128 stands for zero in the data rows.
Every row has a hidden score. How much higher is the second row's score than the first row's in each pair? 20 means about the same, 40 much higher and 0 much lower. The score is a weighted sum of the row's numbers plus the product of two more (or one squared), each taken from its middle value.
array([131, 116, 119, 134, 118, 139, 116, 151, 125, 125, 141])
array([146, 096, 122, 112, 141, 127, 132, 176, 133, 149, 146]) 28
array([152, 133, 126, 108, 154, 153, 126, 119, 137, 133, 133])
array([127, 140, 123, 124, 131, 125, 123, 117, 127, 141, 122]) 24
array([153, 114, 120, 106, 137, 131, 144, 148, 145, 160, 151])
array([166, 086, 130, 105, 134, 162, 113, 158, 142, 154, 146]) 12
array([126, 098, 161, 130, 080, 112, 130, 057, 105, 054, 080])
array([089, 152, 142, 165, 128, 119, 116, 113, 107, 124, 089]) 20
array([111, 125, 127, 150, 151, 126, 143, 139, 147, 143, 130])
array([119, 114, 148, 160, 112, 139, 127, 127, 136, 144, 095]) 21
array([116, 131, 126, 148, 142, 127, 154, 141, 134, 134, 128])
array([130, 135, 112, 126, 151, 133, 180, 146, 151, 155, 136]) 21
array([110, 147, 125, 142, 105, 103, 105, 099, 118, 105, 101])
array([121, 136, 121, 140, 145, 122, 135, 132, 111, 134, 116]) 21
array([107, 155, 124, 140, 151, 097, 131, 129, 144, 125, 140])
array([148, 126, 115, 111, 164, 155, 140, 164, 146, 177, 150]) 11
array([152, 116, 127, 114, 132, 158, 138, 157, 129, 141, 154])
array([123, 137, 114, 137, 150, 125, 154, 138, 143, 148, 132]) 23
array([169, 079, 144, 108, 126, 190, 122, 101, 102, 091, 132])
array([158, 111, 127, 101, 147, 153, 114, 165, 137, 159, 155]) 28
array([136, 113, 128, 132, 145, 141, 147, 160, 147, 149, 142])
array([150, 100, 130, 117, 130, 164, 130, 161, 127, 134, 163]) 15
array([110, 133, 123, 142, 081, 104, 102, 107, 113, 098, 117])
array([137, 173, 115, 104, 162, 094, 156, 126, 150, 145, 163]) 25
array([098, 131, 133, 146, 069, 090, 101, 094, 120, 087, 092])
array([137, 137, 126, 117, 144, 143, 112, 130, 118, 152, 130]) 16
array([134, 124, 123, 123, 141, 129, 119, 137, 124, 138, 138])
array([143, 107, 132, 133, 108, 131, 137, 157, 162, 127, 152]) 25
array([116, 114, 142, 138, 098, 120, 102, 095, 103, 099, 096])
array([092, 136, 120, 146, 082, 100, 121, 111, 103, 106, 097]) 28
array([096, 137, 131, 146, 086, 091, 135, 093, 125, 102, 091])
array([156, 105, 125, 109, 130, 167, 116, 171, 144, 145, 159]) 12
array([105, 129, 137, 154, 147, 142, 104, 103, 128, 119, 090])
array([119, 141, 130, 134, 134, 124, 116, 114, 123, 143, 117]) 26
array([123, 130, 132, 141, 080, 111, 144, 103, 132, 090, 114])
array([110, 141, 130, 149, 138, 129, 122, 131, 128, 138, 119]) 12
array([112, 127, 128, 155, 143, 127, 126, 137, 146, 136, 110])
array([178, 109, 141, 097, 149, 171, 171, 139, 144, 150, 128]) 21
array([101, 147, 135, 154, 140, 121, 119, 111, 119, 129, 108])
array([110, 128, 123, 143, 087, 109, 099, 105, 104, 095, 111]) 21
array([146, 114, 129, 121, 127, 153, 119, 155, 130, 151, 152])
array([155, 118, 126, 096, 146, 134, 126, 140, 143, 133, 151]) 23
array([127, 142, 124, 130, 147, 135, 136, 123, 143, 142, 131])
array([152, 108, 132, 111, 146, 145, 126, 157, 132, 153, 154]) 19
array([149, 112, 115, 105, 145, 126, 149, 159, 148, 150, 147])
array([096, 114, 144, 153, 052, 070, 113, 115, 122, 094, 101]) 22
array([155, 090, 150, 126, 061, 134, 146, 116, 122, 089, 112])
array([126, 126, 124, 134, 108, 119, 109, 124, 100, 114, 123]) 15
array([142, 174, 119, 119, 157, 148, 170, 097, 137, 135, 122])
array([102, 135, 129, 156, 146, 131, 118, 131, 134, 138, 114]) 11
array([137, 117, 142, 125, 140, 133, 146, 105, 139, 095, 144])
array([107, 145, 127, 147, 141, 119, 112, 121, 113, 138, 107]) 15
array([141, 105, 123, 118, 142, 127, 146, 164, 169, 149, 148])
array([150, 120, 124, 118, 130, 158, 138, 152, 135, 146, 152]) 15
array([147, 114, 125, 109, 142, 156, 149, 159, 132, 154, 151])
array([176, 093, 145, 107, 140, 154, 171, 145, 180, 139, 135]) 24
array([168, 103, 146, 103, 139, 135, 152, 143, 170, 120, 142])
array([113, 140, 119, 131, 144, 126, 090, 113, 131, 131, 127]) 2
array([153, 136, 121, 102, 162, 149, 150, 149, 136, 168, 141])
array([187, 105, 150, 090, 164, 177, 164, 128, 146, 140, 138]) 19
array([156, 114, 122, 099, 143, 140, 130, 162, 132, 150, 154])
array([145, 118, 124, 119, 129, 157, 141, 116, 140, 117, 129]) 15
array([127, 139, 117, 119, 159, 128, 135, 113, 139, 119, 135])
array([104, 124, 124, 145, 084, 093, 131, 113, 121, 096, 107]) 23
array([134, 117, 118, 126, 142, 120, 148, 148, 141, 147, 146])
array([117, 138, 114, 123, 115, 095, 110, 118, 137, 085, 142]) 23
array([126, 156, 126, 135, 140, 129, 158, 127, 141, 140, 118])
array([108, 131, 124, 159, 147, 153, 134, 132, 144, 159, 102]) 11
array([086, 101, 146, 158, 074, 076, 107, 123, 102, 101, 108])
array([166, 120, 140, 096, 141, 122, 129, 109, 141, 103, 167]) 18
array([128, 116, 143, 135, 147, 149, 128, 103, 116, 100, 117])
array([152, 106, 127, 108, 144, 147, 114, 153, 139, 154, 150]) 17
array([142, 142, 124, 109, 150, 134, 164, 131, 140, 157, 139])
array([124, 115, 129, 131, 146, 150, 114, 119, 130, 127, 110]) 11
array([091, 127, 136, 152, 069, 088, 090, 103, 104, 079, 089])
array([133, 123, 128, 133, 129, 151, 105, 144, 122, 137, 147]) 16
array([117, 162, 110, 118, 167, 131, 119, 116, 130, 144, 128])
array([145, 105, 128, 117, 135, 140, 118, 165, 139, 152, 152]) 22
array([105, 133, 132, 147, 106, 105, 115, 104, 117, 104, 101])
array([119, 128, 153, 155, 134, 138, 149, 122, 132, 133, 103]) 22
array([127, 139, 115, 112, 139, 123, 110, 124, 117, 106, 159])
array([122, 138, 128, 131, 144, 126, 113, 122, 114, 150, 125]) 17
array([215, 127, 156, 060, 162, 166, 150, 076, 140, 084, 146])
array([144, 135, 114, 110, 149, 128, 142, 135, 134, 156, 132]) 19
array([146, 044, 185, 148, 016, 115, 118, 113, 126, 073, 103])
array([118, 131, 115, 139, 144, 119, 131, 137, 154, 135, 132]) 18
array([088, 147, 138, 162, 119, 109, 118, 114, 116, 124, 086])
array([142, 112, 118, 104, 128, 124, 129, 164, 140, 144, 176]) 21
array([100, 144, 128, 154, 139, 124, 109, 127, 110, 128, 105])
array([111, 126, 139, 158, 140, 146, 133, 131, 118, 152, 118]) 21
array([150, 097, 132, 108, 137, 136, 145, 156, 154, 122, 161])
array([106, 133, 129, 138, 097, 090, 109, 106, 111, 102, 103]) 12
array([102, 158, 119, 138, 132, 104, 108, 123, 128, 136, 123])
array([159, 126, 127, 110, 142, 163, 153, 167, 138, 156, 152]) 22
array([104, 154, 116, 136, 154, 098, 102, 119, 129, 100, 158])
array([091, 149, 132, 154, 132, 115, 125, 114, 123, 126, 103]) 15
array([125, 118, 131, 134, 155, 141, 138, 145, 147, 154, 140])
array([121, 143, 114, 125, 127, 105, 104, 109, 118, 131, 114]) 20
array([174, 120, 139, 098, 147, 197, 124, 152, 121, 145, 146])
array([155, 088, 126, 101, 148, 149, 110, 114, 110, 117, 129]) 20
array([094, 135, 140, 150, 101, 092, 120, 106, 105, 102, 089])
array([164, 105, 133, 116, 114, 164, 125, 130, 112, 106, 150]) 14
array([108, 132, 124, 144, 086, 112, 108, 110, 109, 101, 106])
array([141, 119, 123, 129, 137, 151, 163, 139, 131, 144, 124]) 20
array([147, 134, 117, 108, 143, 142, 145, 136, 137, 151, 139])
array([092, 142, 141, 169, 125, 122, 115, 113, 121, 125, 097]) 19
array([088, 122, 131, 150, 079, 086, 118, 102, 092, 093, 101])
array([127, 122, 116, 119, 140, 111, 143, 167, 153, 153, 167]) 24
array([120, 115, 108, 146, 104, 144, 126, 155, 137, 134, 124])
array([134, 134, 115, 127, 137, 125, 134, 127, 127, 137, 135]) 20
array([177, 116, 130, 081, 166, 173, 144, 135, 111, 140, 149])
array([102, 142, 128, 156, 136, 124, 139, 133, 131, 136, 104]) 25
array([120, 161, 118, 115, 140, 110, 107, 089, 144, 104, 124])
array([147, 118, 124, 115, 133, 160, 128, 156, 131, 145, 153]) 20
array([176, 079, 151, 117, 108, 150, 153, 148, 153, 153, 126])
array([105, 137, 138, 143, 116, 105, 127, 108, 112, 117, 101]) 19
array([108, 173, 139, 129, 118, 092, 127, 063, 111, 073, 101])
array([117, 117, 155, 141, 108, 115, 138, 088, 097, 107, 080]) 16
array([158, 126, 128, 109, 151, 149, 152, 116, 145, 128, 117])
array([094, 134, 137, 150, 068, 081, 101, 091, 117, 079, 091]) 23
array([126, 131, 122, 128, 112, 126, 132, 124, 137, 122, 120])
array([132, 116, 122, 134, 113, 140, 114, 141, 143, 122, 142]) 17
array([217, 169, 160, 070, 169, 143, 190, 077, 161, 099, 146])
array([150, 102, 137, 115, 151, 163, 125, 119, 116, 124, 118]) 6
array([169, 126, 132, 102, 140, 157, 142, 124, 134, 162, 126])
array([111, 140, 135, 140, 158, 132, 111, 105, 110, 123, 108]) 14
array([109, 137, 121, 137, 102, 094, 106, 106, 116, 092, 118])
array([148, 123, 114, 107, 137, 157, 115, 164, 141, 141, 172]) 16
array([145, 112, 121, 123, 132, 150, 106, 161, 138, 142, 150])
array([132, 138, 110, 124, 157, 143, 155, 136, 133, 170, 131]) 25
array([104, 132, 129, 142, 094, 100, 119, 110, 113, 104, 103])
array([132, 127, 119, 124, 140, 130, 140, 154, 139, 155, 131]) 20
array([133, 125, 117, 132, 134, 168, 114, 153, 144, 167, 137])
array([107, 131, 130, 157, 134, 136, 145, 131, 131, 155, 100]) 22
array([152, 122, 127, 112, 155, 142, 124, 150, 149, 162, 149])
array([128, 132, 115, 130, 117, 121, 129, 127, 117, 126, 132]) 25
array([111, 141, 133, 145, 135, 120, 113, 118, 118, 141, 108])
array([091, 138, 140, 157, 090, 094, 145, 096, 107, 096, 090]) 27
array([135, 134, 117, 120, 146, 124, 124, 139, 142, 149, 135])
array([131, 101, 111, 132, 119, 166, 124, 167, 141, 138, 146]) 16
array([141, 111, 128, 126, 125, 152, 111, 147, 130, 131, 148])
array([178, 094, 138, 082, 154, 183, 129, 118, 125, 130, 136]) 16
array([141, 130, 114, 124, 127, 151, 162, 108, 123, 129, 104])
array([142, 134, 119, 116, 143, 129, 159, 130, 123, 148, 137]) 21
array([095, 130, 134, 149, 069, 083, 104, 093, 097, 082, 091])
array([134, 182, 139, 112, 151, 106, 151, 069, 110, 094, 105]) 24
array([159, 125, 132, 109, 118, 132, 131, 133, 149, 118, 161])
array([104, 131, 116, 137, 148, 120, 126, 150, 131, 134, 137]) 23
array([123, 110, 116, 146, 128, 181, 134, 166, 138, 165, 129])
array([089, 150, 146, 172, 115, 118, 097, 115, 112, 119, 090]) 21
array([152, 120, 129, 106, 144, 155, 135, 164, 125, 158, 157])
array([108, 152, 111, 134, 154, 111, 131, 138, 139, 149, 144]) 22
array([108, 164, 126, 136, 140, 111, 124, 102, 125, 124, 107])
array([138, 129, 124, 106, 147, 124, 131, 135, 132, 132, 161]) 21
array([169, 076, 141, 106, 126, 150, 144, 166, 140, 153, 142])
array([162, 108, 134, 114, 133, 178, 161, 147, 129, 138, 160]) 20
array([136, 147, 120, 132, 139, 150, 124, 123, 125, 160, 109])
array([145, 171, 119, 112, 145, 129, 128, 104, 139, 126, 128]) 16
array([085, 142, 145, 171, 131, 116, 126, 113, 122, 127, 101])
array([128, 135, 115, 125, 147, 126, 128, 123, 135, 148, 138]) 18
array([118, 117, 119, 131, 145, 137, 119, 127, 131, 147, 120])
array([095, 136, 141, 152, 105, 091, 143, 096, 099, 105, 095]) 31
array([121, 121, 120, 138, 100, 116, 140, 118, 132, 108, 127])
array([093, 140, 144, 153, 108, 097, 115, 109, 104, 115, 088]) 19
array([134, 100, 128, 126, 146, 151, 133, 137, 141, 139, 126])
array([145, 134, 154, 117, 098, 098, 145, 101, 122, 097, 121]) 31
array([096, 124, 143, 148, 115, 096, 107, 123, 119, 102, 128])
array([099, 130, 094, 116, 149, 092, 117, 177, 148, 138, 179]) 33
array([148, 111, 127, 111, 150, 144, 118, 157, 137, 154, 150])
array([113, 143, 121, 144, 156, 134, 123, 131, 144, 137, 130]) 20
array([130, 122, 120, 132, 121, 150, 135, 140, 117, 129, 137])
array([118, 156, 148, 117, 131, 095, 112, 067, 118, 075, 102]) 27
array([136, 132, 119, 121, 148, 142, 124, 138, 142, 152, 134])
array([106, 134, 137, 145, 101, 101, 107, 099, 111, 115, 095]) 23
array([139, 103, 120, 112, 143, 128, 133, 173, 135, 169, 154])
array([114, 163, 104, 115, 151, 101, 140, 128, 137, 116, 169]) 26
array([126, 122, 115, 138, 147, 133, 121, 143, 144, 145, 135])
array([149, 130, 120, 120, 132, 152, 124, 151, 128, 139, 143]) 23
